Each named move below is a turn or a mirror, shown by a few rows before and after it. Which moves, in which order, take the first row of each later pair to the second? The first pair is answered.
K_628:
[-.19,-.01,-.04,-.02,.21,.03,-.03,-.08,-.21,.07,-.05] => [-.16,-.01,.05,-.05,.20,.02,.01,-.09,-.21,.06,.04]
[-.10,.09,.18,-.21,.29,-.03,.19,.35,-.02,.33,-.16] => [-.11,.02,.08,-.18,.28,.06,.12,.36,-.01,.33,-.27]
[.02,-.05,.02,.15,-.31,-.09,-.24,.07,.07,-.09,.13] => [.01,-.01,.10,.15,-.32,-.06,-.14,.10,.08,-.09,.20]
K_881:
[-.27,-.08,-.08,.05,-.36,.00,-.09,.11,.11,.24,-.10] => [.15,-.09,-.09,-.36,-.12,-.06,-.03,-.10,.26,.22,-.19]
[-.06,-.14,-.21,.02,-.04,.11,-.12,.12,-.01,-.26,-.13] => [.09,-.12,-.24,-.15,.06,.11,-.11,-.03,.01,-.28,-.13]
[-.21,.04,.06,.11,-.16,-.10,.10,-.13,.05,-.02,.18] => [-.01,.02,.05,-.08,-.06,-.11,.11,-.26,.07,.00,.17]
K_282:
[-.13,-.11,-.20,.01,.06,.10,-.26,.07,-.18,-.29,-.05] => [.02,-.02,-.14,.01,.06,.04,-.19,.03,-.25,-.33,.07]
[-.16,.16,.05,-.12,.25,.02,.08,.06,-.45,-.41,.23] => [-.47,-.07,-.14,.02,.31,.12,-.18,.25,-.27,-.06,-.16]
[.23,.12,-.24,-.06,-.17,.03,-.16,.13,.10,.10,-.07] => [.37,.02,-.20,-.09,-.17,.04,-.13,.02,.07,.05,-.04]
K_178:
[.24,-.07,.17,-.08,-.06,-.19,-.09,.34,.10,.10,-.24] => [-.17,-.21,.21,.05,.14,-.14,-.09,.20,-.06,.29,-.22]
[-.04,.17,.04,-.01,-.01,.02,.07,.23,-.31,-.28,.13] => [-.27,.00,.16,.16,.00,.03,.14,-.14,-.24,.02,.21]
[-.07,.24,.12,.15,-.17,.01,.02,.10,.06,.08,.12] => [-.07,.22,.02,.11,-.06,.00,.01,.24,-.04,.00,.06]
[.25,.04,.02,.10,-.27,.03,-.02,.03,.26,-.11,.06] => [-.13,.05,-.08,.09,.16,.05,-.11,.35,-.19,-.18,-.07]
K_843:
[.26,-.05,-.10,-.19,-.08,-.01,-.07,-.25,.18,-.19,-.19] => [.13,-.01,.01,.09,-.33,.03,-.03,-.17,.32,.02,-.06]
[-.16,.01,-.15,.05,.03,-.03,-.09,.60,-.08,-.01,-.07] => [.00,.03,-.25,-.10,.20,-.04,-.10,.49,-.16,-.18,-.13]
[-.23,.00,-.02,-.13,.30,.03,-.16,-.11,.04,.09,-.31] => [.15,.10,.01,-.33,.06,.01,-.09,-.21,.13,-.18,-.23]
Then:
Each pair is 2 to 3 moves apart.
[.05,.12,.12,.20,-.39,.06,.01,-.05,.07,-.26,.27] => [.40,.12,.10,-.15,-.29,-.02,.06,-.06,.28,-.11,.09]  K_843, K_178, K_881
[-.11,.22,.23,.22,-.21,.11,.21,-.06,-.18,-.16,.38] => [.11,.26,.13,-.23,.20,.04,.17,-.03,-.33,-.28,.22]  K_881, K_178
[.00,-.03,.14,.18,-.09,.06,.19,-.24,.24,.29,-.02] => [-.21,.06,.17,.27,.01,.06,.26,-.07,-.12,.14,.15]  K_843, K_282, K_881
[-.23,.31,.11,.30,-.07,.05,.13,.39,-.49,-.19,.31] => [-.52,.02,.08,.33,.27,.08,.08,.04,-.49,.13,.23]  K_178, K_843
[-.40,-.05,.09,.22,.04,.01,.09,.00,-.24,.24,.14] => [.15,-.07,.10,-.21,.11,-.12,.12,-.14,.13,.39,-.03]  K_178, K_843, K_881
[-.17,.00,.23,-.04,.33,-.06,.14,-.36,-.35,.18,.29] => [-.52,-.17,.04,.40,-.03,.09,-.11,-.16,-.13,.20,.10]  K_843, K_881, K_282
[.26,.18,-.04,-.04,-.41,.02,-.15,.44,-.16,-.32,-.16] => [-.23,-.19,.00,-.17,.43,.05,-.10,-.12,-.38,.21,-.29]  K_843, K_881, K_178
